(in the rows, 128 means zero)
Rows swapped in pairs by one turn or mirror: which row each one swaps with
The rows were stretched afterwards, more along some directions than others.
Kas: [163 139 114 102 136 153 129 113 175 129 138 132 120 152 133 150 129 115 124 131 132 103 122]
ramif: [115 134 113 111 127 156 108 139 112 137 128 124 118 153 121 92 140 130 146 127 142 104 143]
Beb: [126 144 102 107 144 176 108 158 162 103 124 145 135 151 160 131 128 102 93 126 143 131 106]
zav: [114 138 119 111 124 155 113 136 118 144 133 127 113 158 120 96 138 134 153 133 149 112 145]
seb: [143 119 137 110 121 150 119 114 139 136 110 111 113 145 130 126 139 119 149 148 133 101 155]
Vinip: [135 142 127 112 135 153 132 125 142 110 111 66 104 141 145 139 113 140 128 142 118 115 156]
sar: [130 186 160 113 129 144 96 106 140 126 149 135 108 166 131 129 113 145 144 128 152 118 180]
Lami: [115 139 149 81 144 154 133 127 146 122 129 120 118 158 122 133 120 108 144 146 123 115 143]
Ren: [137 180 162 87 134 108 94 102 147 134 128 123 120 153 106 129 127 145 145 91 139 108 156]
Zon: [119 146 113 102 137 143 111 106 165 133 118 93 124 161 131 149 132 104 119 128 123 102 121]
Riv: [126 157 105 104 147 181 113 161 165 102 130 145 134 156 165 137 129 100 93 136 146 128 116]
Tavab: [116 148 111 101 128 138 113 101 162 127 108 77 128 153 134 133 130 100 120 130 120 100 116]
zodu: [118 160 130 102 111 139 134 124 130 110 120 131 153 131 132 119 115 119 109 98 125 155 121]
fidab: [116 152 113 70 155 144 113 126 127 139 143 107 116 195 115 137 114 117 148 114 156 79 147]
kul: [108 142 114 104 137 151 112 131 110 135 136 130 115 162 119 81 140 125 160 133 155 106 145]
Mani: [123 149 98 108 152 180 108 159 169 103 130 139 135 155 158 128 127 100 96 130 143 130 119]
posu: [109 139 96 98 140 154 91 137 157 133 111 84 115 163 128 129 119 114 99 93 130 93 105]
fuf: [128 187 164 114 126 145 95 103 147 123 146 140 104 164 135 125 115 149 146 143 152 121 185]
gug: [134 152 122 109 135 157 132 127 149 106 111 68 106 141 146 145 116 132 122 150 119 116 157]
lub: [129 183 160 117 121 139 94 102 147 127 141 139 111 160 124 121 115 145 150 139 148 120 181]
zele: [120 167 127 109 103 137 127 112 133 100 108 125 154 120 135 113 117 112 112 111 121 153 122]
Gufis: [132 188 163 113 127 143 95 100 149 126 146 141 105 162 131 131 113 144 147 138 151 119 181]
suko: [141 185 155 92 131 110 97 101 155 131 130 117 116 151 114 125 128 150 141 92 140 108 155]
zup: [134 180 160 119 124 143 95 109 150 131 143 135 107 164 125 123 116 146 150 138 150 118 177]
gar: [120 137 123 90 139 172 147 116 137 121 129 105 118 173 140 138 96 132 123 148 126 104 153]
Lufi: [113 150 111 71 153 144 112 122 120 132 143 113 116 196 124 127 112 108 144 117 162 82 139]
sokuz: [120 134 124 113 133 146 108 126 110 143 134 139 114 151 119 93 141 135 152 124 150 112 143]
Zoza: [107 158 112 70 150 146 117 127 118 129 141 112 120 192 118 123 120 108 150 130 164 79 144]
busik: [108 143 103 98 140 158 84 144 154 130 107 95 118 160 124 125 119 109 104 98 131 98 106]
tetof: [138 119 139 104 136 156 128 121 140 139 120 122 116 158 138 136 130 120 149 145 136 109 156]
peti: [113 128 111 113 128 150 115 138 123 139 128 114 118 151 121 86 143 127 150 134 144 104 140]
vup: [112 140 145 76 150 155 131 121 140 119 131 122 113 163 131 125 115 107 143 149 127 114 142]
ripu: [121 166 139 107 111 135 133 112 131 102 116 129 155 123 124 113 115 119 118 119 123 151 135]
budes: [123 123 117 106 155 172 103 161 136 139 117 96 107 184 120 125 119 108 146 148 133 112 138]
tus: [139 115 141 105 132 149 124 122 140 142 110 110 112 152 131 129 135 123 153 143 129 100 151]
rokiz: [140 117 140 110 124 148 125 121 135 140 110 108 112 152 127 123 137 123 156 146 134 104 155]
ved: [119 132 120 92 143 180 147 114 138 123 138 123 118 177 149 140 98 126 120 155 130 110 153]
sagot: [117 155 108 101 145 177 111 152 163 95 127 140 135 152 165 136 123 101 90 125 144 134 116]
Nunib: [120 153 101 103 146 172 108 156 154 105 132 145 135 161 162 132 126 99 93 117 150 130 108]
muf: [127 158 134 105 114 139 132 113 128 103 116 142 150 125 135 114 120 117 114 111 128 157 120]
moret: [133 183 156 115 131 154 93 114 151 126 142 131 106 167 135 121 116 139 146 148 152 114 176]
lisel: [132 183 155 116 129 147 91 107 147 129 147 145 111 165 129 127 118 142 143 133 152 118 172]
pafu: [117 146 97 104 147 174 110 154 163 99 125 136 137 152 160 126 126 98 94 123 143 130 109]
Pon: [110 145 121 82 145 177 148 118 140 111 136 107 125 177 138 124 103 125 124 157 128 114 159]
vap: [122 165 137 104 118 133 132 111 126 103 119 123 149 131 126 108 119 120 119 105 123 147 133]
fuz: [118 149 104 102 150 176 112 154 152 101 133 150 135 156 165 136 128 100 89 120 144 132 110]
ziri: [115 142 144 76 150 155 127 126 150 119 128 113 116 160 123 121 120 101 150 151 126 111 144]
big: [122 131 110 100 141 138 108 102 159 138 111 89 120 161 130 141 128 98 117 117 120 95 110]
kosel: [135 179 153 119 128 147 93 111 154 126 142 144 112 159 131 121 115 136 142 142 148 121 175]
Nofet: [119 136 121 89 137 177 146 115 142 116 131 114 125 169 138 129 102 128 124 157 125 113 151]
kapu: [117 150 102 100 150 177 111 157 161 100 126 139 133 156 167 134 124 99 92 124 144 134 110]
zek: [132 150 129 107 134 152 132 124 148 111 112 68 107 140 141 150 117 135 128 139 120 117 158]

lisel swaps with Nunib
budes swaps with Kas
suko swaps with busik
zele swaps with kul
big swaps with fidab

Rows swapped in pairs by one turn or mirror: which row each one swaps with
The rows were stretched afterwards, more along some directions than others.
basot: [116 144 127 142 109 135 124 131 83 129 127 112 116 127 107 140 144]
libo: [138 133 114 138 136 115 122 128 112 121 129 118 132 137 122 103 118]
satut: [110 131 148 140 138 143 147 129 100 168 115 139 130 147 115 129 121]
duvom: [106 118 154 113 131 152 115 125 127 149 121 115 127 116 120 138 125]
Guv: [101 123 147 142 120 135 167 126 144 144 107 141 110 122 109 93 122]
sukol: [113 109 147 126 119 166 133 136 103 159 107 109 131 128 110 134 147]
Lala: [114 116 141 115 123 158 129 123 119 142 125 112 111 128 134 142 136]
Ver: [115 117 127 118 124 130 172 113 123 152 99 130 115 146 136 76 111]
det: [111 139 131 116 136 129 131 121 127 135 102 128 120 120 144 113 100]
saro: [135 150 110 146 118 128 154 116 113 128 120 126 125 146 123 91 107]
Bel: [135 138 105 153 113 111 131 120 136 106 131 136 128 141 136 97 126]
Paz: [107 148 146 143 131 123 147 133 110 169 115 144 105 130 111 134 116]
Zibi: [108 117 141 133 123 120 157 121 128 171 115 141 124 151 115 121 108]
momer: [113 114 121 147 110 151 166 128 135 124 114 142 117 135 114 80 122]
robu: [111 128 142 124 137 138 164 111 113 165 101 128 140 129 119 94 101]
nebu: [114 138 139 141 115 152 160 109 90 174 114 132 123 150 120 112 130]
zikis: [124 152 129 174 110 107 171 120 94 152 115 124 117 155 103 97 137]
Pid: [112 116 135 142 123 141 163 141 134 114 101 135 113 113 103 106 144]
vinol: [128 150 125 142 137 101 150 136 122 100 126 130 113 126 118 98 123]
Zame: [124 105 124 124 140 135 154 131 133 141 101 145 123 139 128 91 117]
vuba: [100 146 144 163 124 110 139 123 106 140 117 118 118 128 94 118 136]
Pagi: [142 147 118 168 123 113 154 136 134 120 121 138 127 138 123 85 124]
taban: [92 124 152 132 126 122 157 134 118 161 121 132 124 135 92 137 120]
Gono: [105 115 144 140 124 141 142 119 109 147 116 140 113 154 126 129 129]
Mugi: [139 154 136 153 109 124 140 124 97 163 128 109 123 144 119 122 145]
lok: [123 129 116 148 122 117 141 125 131 108 113 108 113 142 123 91 122]
Rovo: [122 129 111 145 127 123 138 144 117 95 115 131 117 116 110 102 128]
lege: [136 146 136 152 125 128 148 127 89 164 123 118 128 123 98 112 152]
Fup: [117 111 137 121 138 147 167 113 109 142 100 135 112 128 124 76 119]
mumer: [130 139 134 157 125 119 156 142 103 162 107 124 122 150 98 132 135]
ler: [121 146 138 166 128 129 142 132 96 147 128 112 113 139 90 122 137]
Memak: [121 159 143 139 121 109 134 131 92 131 131 108 115 137 117 141 143]
tol: [100 120 137 102 137 135 146 120 127 131 108 115 139 116 119 102 102]
badu: [113 120 138 143 135 150 170 136 133 126 102 137 111 119 119 103 131]
baf: [116 126 121 125 137 112 110 119 129 111 135 116 117 115 114 99 113]
lilan: [122 124 141 128 126 160 107 134 121 135 123 111 120 124 127 140 149]
fad: [120 133 131 156 115 144 168 130 134 130 112 137 100 127 114 82 143]
gaku: [115 126 136 119 116 158 116 124 110 124 136 115 119 117 116 142 140]

Guv swaps with duvom
ler swaps with lok
vuba swaps with baf

